Named moves (each a turn or a mirror), then the moves between two rows, first move first; the first pair answered
move pati:
[-13  15  11 -10 -27 -16 -15 -14   6  21] -> [-24  15  -2  -5 -26   7   1  -7  18  25]
[25 17  1 13  9  7 27 20 24 -1] -> [ 38  16  18   8   7 -21  10  13  12  -4]
[ -4  28  22   3 -19 -26 -15 -14  19   9] -> [-20  28   1  10 -18   7   9  -4  35  14]
move Guga:
[-41  21  -3  37  -1  37  73  36   8  -4] -> [-69  36  52  32 -24  -9 -10 -14 -10  27]
[-11  21  -5   5 -14  14 -10   1  12   0] -> [  0   9   4   0 -11  -7 -23  -3 -17 -13]
[ -6  27  35   6  -5 -24 -26 -12  46  41] -> [ 40 -17  28  -3  19 -57 -13   3 -23 -14]
move Sulim:
[ 16  -1 -34 -30  24  50  19  11  53  11] -> [-32  45  19  19 -25 -11  10  28  47  31]
[  9  16  18   1 -10   1 -22  12  23  11] -> [ 28   5   9 -12   2   7 -18  11  22   1]
[  6  -2   9  -5   0   6   2  12 -28   6] -> [ -1  -2   5  -6   2  15   2   8 -25  11]
[-17 -40 -16 -11  25  18 -38 -16 -51   2] -> [-37 -14  15  16  -2 -22 -42  -4 -55  11]
Now pairs of rows:
Each pair is two moves apart.
[ 18  23  -4 -10  12  23  -3  -5  64  21] -> [ 35  14  34  -3   4 -52 -28  -4   3  -3]  Sulim then Guga
[ -9  -9   6  -9   2  19 -17  -9  -5   9] -> [ -3 -12  -5  -7   6  27   0   1  -2   2]  Guga then Guga
[ 10  14  20  24   2 -30 -19  21   5   1] -> [  8 -10 -23   9  26  31   2  18  13  -4]  Guga then Sulim
[ 26  18 -14   7   3   8  27  41  24  18] -> [ 17  -1 -27 -17  18  43  -6   4  19  27]  pati then Sulim
[ 20  -3   6 -12  -4  -8   9  -1  32  -4] -> [ 25  -9  10 -14  -3 -19   2  -3  19 -10]  Guga then Guga
[-20   9 -12   3   6  48  -1 -12  29  31] -> [ 25  -3  16 -24  15  -3 -42 -35  -2  15]  pati then Sulim
[-12   2 -19  12   3  19  35  21  -2  -3] -> [ 34   4  11 -10   5 -32   4   5 -10 -11]  Guga then Sulim
[ -8   1  -1   9 -16 -14  17  21 -11  -7] -> [ 16 -16  -4 -11  -1 -13   5   8 -19 -15]  Sulim then pati
[  5   4 -25  11  -5 -12  -5  15   5   0] -> [  3   9 -21  10  -7 -14  -7  12   9   4]  pati then Guga
[-21 -15   0   5 -29   2 -26 -17  -9   7] -> [-12 -30 -11   4 -19   3 -12  -7 -27 -11]  pati then Guga
[ 34  -7 -10 -28  22   4 -14 -19  13  -2] -> [ 15   1  -7 -25  15  15 -22 -28  24  12]  pati then Guga
[ 34  -9  -2  -8  11 -17  26  10 -13 -14] -> [-26   2 -13  11  -1  28  29   5   5  14]  pati then Sulim
[ 19 -10  18 -22  16 -32  -7   7 -17 -15] -> [-25  14  -2   1   4  16  25  23  28  12]  Guga then Sulim
[ 73 -16  -6 -58  18 -44 -21 -11 -49 -18] -> [-43  59 -16  12 -34  23  34  26  47  53]  Guga then Sulim
[-46  -3  18  24 -29 -24 -45 -28 -38   9] -> [-41 -32 -32  32  -7  23  17   7 -50 -22]  Guga then Sulim
[-42  13  14  24   1 -21 -19 -10 -47  -9] -> [-25  -2 -20  26  17   8  29  18 -41 -28]  Guga then Sulim
[ 15  -5 -12   6  12 -10  37  26 -12 -12] -> [-18 -11 -27   1  16  32  19   2  -6   6]  pati then Sulim
[ -1 -30 -24   4  14   5  47  35  -7 -11] -> [ 32   1  17  -6  -2 -52  20  27  17   2]  Guga then Sulim
[ 42   6 -17 -16  22 -14   1   1  18  -8] -> [  0  17   8  -9   4 -21 -39 -25   9  16]  Sulim then pati
[  1  -1 -11  -5 -13  13  -3   2  20   0] -> [ 14 -14  -9  -8  -6  -2  -7   3  -4 -15]  Guga then Guga
[ 13  -6  12  -2   5 -14  10   8   0  -3] -> [  7 -12  13 -12   8  -5  -9  -9  -4   2]  Sulim then pati
[  1  20   2  22  -8 -19  40  33  14   0] -> [ 46  -9 -13 -23  22  -2  19   6  12 -12]  Guga then Sulim
[ 12  17   0  31 -16 -27  19  34  28   4] -> [ 13  19  12  29 -20 -44   1  25  18   6]  pati then Guga
[ 20  -2  -5 -28   5  26 -14 -31  25   4] -> [ 16 -10 -14 -26   9  36  -6 -26  18   0]  Guga then pati
[-23 -17  36 -10  -3 -41 -38 -33 -50  -4] -> [-68 -11 -15  28  -5  30  42  16 -20  -2]  Guga then Sulim
[-35   9 -13  -4   6  43 -13 -19   6  16] -> [ 19  17   5  13   2 -27  29  33 -10 -22]  Sulim then Guga
[  8 -32 -15  -8  28  25   8 -38 -43  -1] -> [ -5 -15 -26  -2  23  53  25 -31  -3  16]  pati then Guga
[ 10  -1 -31   6  13  11  13   2  30  21] -> [  4   7   6  18  -5 -45 -13  -2  -3  17]  Sulim then Guga
[-13  11  13  22   8  13  -3  -8  -3   8] -> [ -9   1   6  22  15  15   5  -3 -16  -2]  Guga then pati
[  1  15  12  29 -11 -32  47  46  -6 -15] -> [-15  37  33  29 -25 -39  20  28  14   9]  Guga then pati
[-27  15  12  19 -13   1   3  -7   9  19] -> [ 37  -8   4 -11  12 -17   4  -8  -4  -9]  pati then Sulim
[-12   9 -10  -5   8   6  -8  -7  18   6] -> [  4  -6 -17  -8  17   0   5   3  -1 -13]  Guga then Guga
[-25 -13 -39  37 -17  38  57  29   2  -2] -> [ 66 -14  14  -5 -10 -60   1   5 -19 -25]  Guga then Sulim
[-28  23 -10  29 -26  30  28 -16  10 -10] -> [ 24   5  -6  18 -12 -10  38  -2 -19 -46]  pati then Guga
[ 37 -13 -18 -21  32  24  41  28   9 -16] -> [  6  27  35 -25   0  -9 -32 -20  34  35]  Guga then pati
[ 16  19  11 -12  20 -13   5  -2   6  16] -> [ 19  19   7 -12  22  -9  12   2   7  13]  Guga then Guga
[-42 -19 -30  19   9  64 -12 -28  15  -9] -> [ -4 -23  16  -1   8 -11 -64 -53 -21 -21]  pati then Sulim
[ 18 -34 -25 -17  32  10  15   9 -56 -25] -> [ 25   7  30 -27   5 -44 -44 -24 -25  11]  Guga then pati
[ 22  10  15 -27   6   9 -49 -32  27  23] -> [-10  20  -4  -4  -2  42 -16 -13  49  33]  Sulim then pati
[-22  24  -1  21 -23   8  20 -10  19  19] -> [ 12  -7 -14  15  -5  -9  38   7 -24 -21]  Guga then Guga
[ 22  -4  -1  -7   4 -24  20   6  -2 -11] -> [-21  -6   0 -10  -1   5 -14 -26  -3  14]  Sulim then Guga
[  5 -34 -13 -23  18  28 -38 -35 -20 -14] -> [-42   9  27  26 -27 -20 -36 -13 -19   6]  pati then Sulim
[-45  -3 -14  37 -10  23  29  18 -15   0] -> [ 19 -40 -17 -15  23  11  -6 -15 -41 -24]  pati then Sulim
[ 3  9  1 13  6 38 35 41 30  5] -> [ 55  -4  33 -24  18 -13 -21   7   5  -7]  Guga then Sulim
[-3  0  8 -3  0 -5 -6 -3  2 -1] -> [ 3 -4  0 -7  5  2  2 -1  4 -5]  Sulim then Guga
[  6  16  27  22   1 -56  50  30  10  28] -> [ 58 -27   8 -33  42 -37  18  -7  -6   7]  Sulim then pati
[ 35  16  16   8   3 -39   5  26   0  -9] -> [-13  35  23  15 -13 -14 -16   6  23  27]  pati then Guga
[ 15   8  -2  -2   6 -11  10  13  26   2] -> [ -1  14   3   5   0 -11   6  12  26  10]  Sulim then Sulim
[ 29  -8  -9   5   6 -17  24  26  -5 -22] -> [26 16 -4  2 -1 -8 19 19 37  1]  Guga then Sulim
[ -2 -27 -19 -23   9  42 -17 -17 -25 -10] -> [-35   2  19   4 -23  -1 -36 -15 -32   7]  pati then Sulim
[ -2  -8  -9   9  -4  10   5  18 -19 -16] -> [-16   3   9   8 -13   1 -21   1 -16   0]  Guga then Guga
[-15   5   3   2  -4   2 -13  -5  22  17] -> [ 4  2 -8  3  2  5 11 13 28  6]  Sulim then pati
[ 39 -10  -1 -11   4 -18   8  11  -5 -18] -> [-26   7 -12  15 -12  24  18  14  15  10]  pati then Sulim
[ -9   0   5  23  -4 -13  11  40 -20 -30] -> [-10  18  28  19 -16 -32 -14  27  -5 -14]  Guga then pati
[-14  -3   2   2  -4  12  13  -2  23  38] -> [-24 -15  -5   5   0  21  14  -3   4  30]  Guga then pati
[ 25   7   2 -11   1 -28  -1  -8  19  -9] -> [  4  -8  -2 -19   6  -8 -24 -32   4  -3]  Sulim then Guga
[ 10  22  13 -15 -10 -12  14  -6  60   9] -> [-13   8 -14  -5  -2  26  36   3  52   4]  Guga then pati
[  6  -6  39  -5 -18 -15 -18  -2   2  16] -> [ 17 -24   4  -1  -1  15  31  26  -1  -7]  Guga then pati
[-10  35  -3  -7 -21  19  -2  -5  38  19] -> [ 33  -4 -21 -13   4   0  26  18 -16 -32]  Guga then Guga
[  6 -20 -40   8  12  32  42  29  -7 -20] -> [ -9 -17  17  -2  -6 -29 -43 -21 -49  -5]  Guga then Guga
[ -8 -13   9   4  29 -14   8  19 -14  15] -> [-20 -10   3   1  28   5   4  11   1  27]  Sulim then Guga
[17 12  6  1 -4  2 28 21 27  1] -> [ 35  -2   7 -25  10   5  -1  -6  21   1]  Guga then Sulim
[  8   7  10 -16 -15   4  -7 -11  27  22] -> [ 17   2   7 -22 -10   7  -4 -12  26  18]  Sulim then Sulim
[ 15 -21 -21  26  -2  22  38  11  -7   1] -> [  6 -20  17  20 -12 -19 -19 -20 -37   8]  Guga then Guga
[-18 -44 -32   5   9  15  19  12 -51 -32] -> [-63 -13 -19  32 -18  18  22  19 -27  -4]  Sulim then Guga
[-28  14   3  13 -16  22   5   4  24  18] -> [ 17 -24   4 -18   9  -1 -20 -15 -26 -14]  Guga then Sulim
[  0  -8 -14  -5   8   9  10   2   2  -7] -> [  2   7   9  -2  -4 -19  -3   1   6   0]  Guga then Sulim
[ 26  -8  -4 -14   5 -20 -11 -10  -6  -7] -> [-11   6  -5  -7  -5   6 -19 -20  17  19]  pati then Guga
[-27 -20  -4  21 -25   4  -2 -20 -15  11] -> [ -5 -30  -6  20 -18 -11  10  -7 -31  -9]  Guga then Sulim
[-20   4   4   0 -15  -5  -7  -4  -4  14] -> [ -9  -3 -14   0  -6   7  20  14  -1   1]  Guga then Guga
[-18  -3  14  -6 -16   3 -37 -29 -35  32] -> [-13  -8 -30   0  -3  54  23   4  -6  23]  Sulim then pati
[ 18   1  17 -24 -21  -1  -8 -12  43   5] -> [ 36 -16   1 -25  -8   1  15   5  28 -18]  Guga then Guga
[-25  11  -7  -3   9  10   5 -11  14  20] -> [ 10  14   4  -1   8 -28  22  11   5   1]  Sulim then Guga
[  0   2  41 -19  -3 -36 -25  -1 -17   9] -> [-37  -9 -10  -6   9  43  22  16   1  12]  Guga then Sulim
[-12  17   7  20 -14  -5  16   7  14   0] -> [  5   8  11  16  -8 -25  12   9  -5 -13]  pati then Guga
[ 12  51   8  13 -17  -4  13  19  65  23] -> [ 58  17 -14 -31  19  18  -1  -5  57   4]  pati then Sulim
[  9 -27  -3 -39   7  26 -36 -41   5   2] -> [-30  14  38   7 -36 -25 -32 -18   4  17]  pati then Sulim
[ -2  11  11   6 -12 -10  -4   4   6   7] -> [ 6  4 -1  7 -6 -4 14 15  6 -3]  Guga then Guga
[ -7 -11 -14  -5  13  -4 -24 -15   1   6] -> [  7 -11 -10  -7  14 -17 -21 -11  -3   0]  Sulim then Sulim
[-14  25  33  18 -36 -47 -12  -6   3  16] -> [ 48   4  -3   0  -7 -32  40  25  14 -20]  pati then Sulim
[ -2   3 -24  -8  10  34  24  10  13  -4] -> [-12  -4  -8 -22  10  27 -22 -25  -4   6]  pati then Sulim
[ -5  12  -5  -1 -11  19  12   4  -9 -27] -> [ 12  19   9  -5 -14  -4   3   1  -6 -28]  Guga then Sulim
[-10 -39   3   2   6 -22 -38 -19 -68  -4] -> [ -9 -43 -49   7  21  45  25  14 -27  -9]  Sulim then Guga
[ -4  22  24  10  -9 -30  -2   1   4  -3] -> [  0  -8 -22  -7  18  28  16  -2   4 -14]  Guga then Sulim
[ -9  18  14  -1 -16 -28  -4 -18 -14   8] -> [ 17  14  -1   0  -8 -27  29   5  -6  -7]  pati then Sulim
[-31   2  12  33  -4  -4  -6  -3 -32  -7] -> [  3 -17 -17  17  19  19  22   8 -24 -25]  Sulim then pati
[ 61  -3   2 -24  20 -18   3   1  20  -9] -> [ -2 -17  16 -17  12  -9 -48 -37 -26   6]  Sulim then Guga
[ 40   6 -29 -16  22  36  42  16  54   2] -> [ 46  24  30 -31   4 -29 -34 -27  41  20]  Guga then Sulim
[-28  12  42   1  17 -35  -7  -3 -12  28] -> [ 14  -3  -3 -27  47  18  28   4  25  18]  Sulim then Guga
[ 50 -25 -26 -36  46  29  13  -2  30 -16] -> [ 34 -18  19 -42  30 -15 -53 -42   4   0]  Guga then Guga
[  4  14   8  -8  24  -9  11   0 -13 -14] -> [-11  26  15  -6  16  -6  -1 -10   2   2]  Guga then Guga
[ 62 -15  -1   5   4 -26  28  41 -15 -34] -> [-11  37   9  18 -27  22   4  14  63  38]  pati then Guga
[-15  11   6   9  -8  -9 -10   1  13  11] -> [-10  -2 -12  -3   5  16 -10  -6  16   8]  Sulim then Sulim
[-60  24  -4  28 -23  41  -1  -7  35  33] -> [ 17 -41   4 -19  17 -13 -40 -31 -58 -28]  Guga then Sulim
[ 43 -14 -17 -12  26   7  26  16  14 -18] -> [ 22  -2  26 -18   7 -31 -41 -24  -3   5]  Guga then Guga
[ 21  12 -11  -4   3   7   9   7  45  17] -> [ 44 -12  -3 -11  13 -25  -2   4  -3 -12]  Guga then Guga
[-11 -38   6  -4  13  -9 -21 -15 -54 -16] -> [-37 -10  16  33 -12 -24   7  17 -42  -8]  pati then Sulim
[ -4 -11  12   3   3 -10 -11  -5   7   4] -> [  3 -19  -1   6  10   0   7   6   5  -6]  Guga then pati
[ 24  24  16  -7 -18  -8  10   6  30  27] -> [ 46   4   7 -10  -4 -16  26  18   5   0]  Guga then Guga
[-37 -14   0 -14  10  40 -15 -34 -21  -2] -> [  4  -4   1  10   5  -5  47  27 -26 -37]  Sulim then Guga
[  0  -8 -10 -12  11  25   1  -8  13   7] -> [ 29  -7   1 -14  11  -8   4   4   5  -8]  Sulim then Sulim
[  1   4 -14  40   0  22  36  24 -16  16] -> [ 14  -2 -19  33   7  26  39  24 -16  10]  Sulim then Sulim
[  9   1   1   0  -7 -19   0   0  14   4] -> [ 10   0  -4   0  -5 -15   7   3  17   1]  Guga then Guga
[ 18  -2 -17   2  19   9  25  29  -9 -23] -> [ -4  11  24  -1   1 -26 -36  -8 -22   0]  Guga then Guga
[-21  14  15  31 -20 -24   6  18  -8  -1] -> [-18  12   4  33 -16 -13  22  27  -2  -5]  Guga then Guga
[ -6  36  31   7 -33 -39 -33  12  23  18] -> [ 46  -8 -31 -36  17  28  -2  10  37  -9]  Sulim then pati
[ -3 -20   8   5  20   2 -11   2 -26  -4] -> [-13 -17  -4  13  21  18   8  12 -15  -2]  Sulim then Guga
[ 39 -15 -12  -8  22  12  18   5 -25 -14] -> [ 34  15  25 -14   3 -17 -24 -21   3  17]  Guga then pati
[  2  -7  23 -15  -4 -17 -27 -22 -21  -3] -> [-29  -7  11  -6  -6  14 -23 -24 -16   8]  pati then Guga
[  8   2 -12  18   2  -6  37  33  -4 -13] -> [-37  18   7  14 -14   7 -14  -9  11  27]  Sulim then Guga
[ 41  23  11  15 -17 -42  45  56  17 -26] -> [ -1  53  30  20 -40 -32  12  30  53  18]  pati then Guga
[-20  29  12   6  18   2  -7  -9   9  23] -> [ -8  -1  -1  -7  37  10 -11 -16 -26   3]  Guga then Sulim
[-37 -35 -18   3   9  34  -4  -7 -42  -6] -> [-20   0  25  28 -19 -41   4  21 -39 -10]  Guga then Sulim
[ -8 -20  -7   0  -3   9  20  38 -13 -27] -> [-16   2  -5   2 -11  18  23  38  25  -7]  pati then Guga
[ -3  -2 -10  29   9  17 -13   3 -19 -33] -> [ -8  -1  -5  29   6  14 -20  -1 -21 -30]  pati then Sulim
[-42  -6 -34 -36  11  42  12 -23  24  29] -> [-22  -5  23 -33  -5 -53 -32 -33 -33  12]  Guga then Sulim
[-47 -18   1  19  -5  -4  15  35 -27   9] -> [-39 -14  21  13 -10 -30  -7  23 -34  11]  Guga then pati
[ -3  -9   0   1  -3 -10 -10  -1 -17   1] -> [-14   3  -6   4  -7   7  -1   2   7  13]  Guga then Guga
[ 54 -18 -20  -7  -1 -13  27  16 -24 -22] -> [  1  15  13  31 -38 -40  17  23 -25   1]  Sulim then Sulim
[ 38 -32   1   8   6 -24  29  33   1 -11] -> [-14  -8  21  38 -23 -30  20  32   4  14]  Sulim then Sulim
[ 10 -16  -1   7  30 -12   9  13 -27 -27] -> [-16 -12  11   6  23 -11 -22 -10 -33 -11]  Sulim then pati
[ 53 -16 -19 -47  25  31 -28 -31  29  -2] -> [ 68  13  28 -21  -4 -54 -26  -4  14 -11]  Sulim then Sulim
[ 50  18  -5 -16   7   4 -12   1  13  14] -> [ 31  35  13   2 -11 -17 -15   7  11  22]  Sulim then Sulim
[ 32 -33 -20 -31  14   7  13  21 -20 -33] -> [-32  -7  26  -9 -21 -21 -42  -9 -33   4]  Sulim then pati
[ -6   9  -4   9  -1 -40  -7  14 -45 -46] -> [-61  35 -14  23 -17  12  -5   5   5  -3]  pati then Guga
[-21   1  30  27 -30 -31 -14 -24 -10  16] -> [ 33 -13 -22  -4   5  27  30 -11  38   3]  Sulim then Guga
[-39   8   3   8  -3  33 -34 -36  -5  29] -> [-18  17 -22  29  -1  42  39  20  20  10]  Sulim then pati
[ 12  -7   0  11  -2 -13  20  20 -22 -28] -> [ 11  16  25   7 -16 -34  -7   4   0  -6]  Guga then pati
[ -1 -11   1   6  -7 -28  -7  16 -18 -19] -> [  9  -3   4   5  -9 -33  -4  21  -2 -17]  Guga then pati
[-14   0  13   3  -5  -2   0   6 -24  11] -> [  9  -6   7  -4   4  -6  10  13 -25  -1]  pati then Sulim
[ 36  17  39  -6 -16 -55 -37 -15  -1  -6] -> [ 36 -22 -21 -39  23  37 -26 -37  12  -7]  Sulim then Guga
[-50   4   0  27   8  29  19  20  -5   9] -> [-15  26  15  27   1  -3  32  38  25  10]  Sulim then Guga
[ 11  11  10  -1 -16 -39  -5  -3  -2   0] -> [ 20 -13 -20 -25   7   6  -7 -20   3  -3]  Sulim then pati
[-14  20  21   5 -17 -11  -9   1   5  19] -> [-15   4  -3 -10   0  30  -7 -12  11  19]  Sulim then Sulim
[-24 -12 -42  35   5  13  50  36 -33 -40] -> [ -5  -5   4  28  -7 -55   6  19 -62 -45]  Sulim then pati
[ 15  13  14 -24 -11 -39  -1  10  16 -27] -> [  9  -5   1 -47   4  -5 -26 -21  14 -22]  Sulim then pati
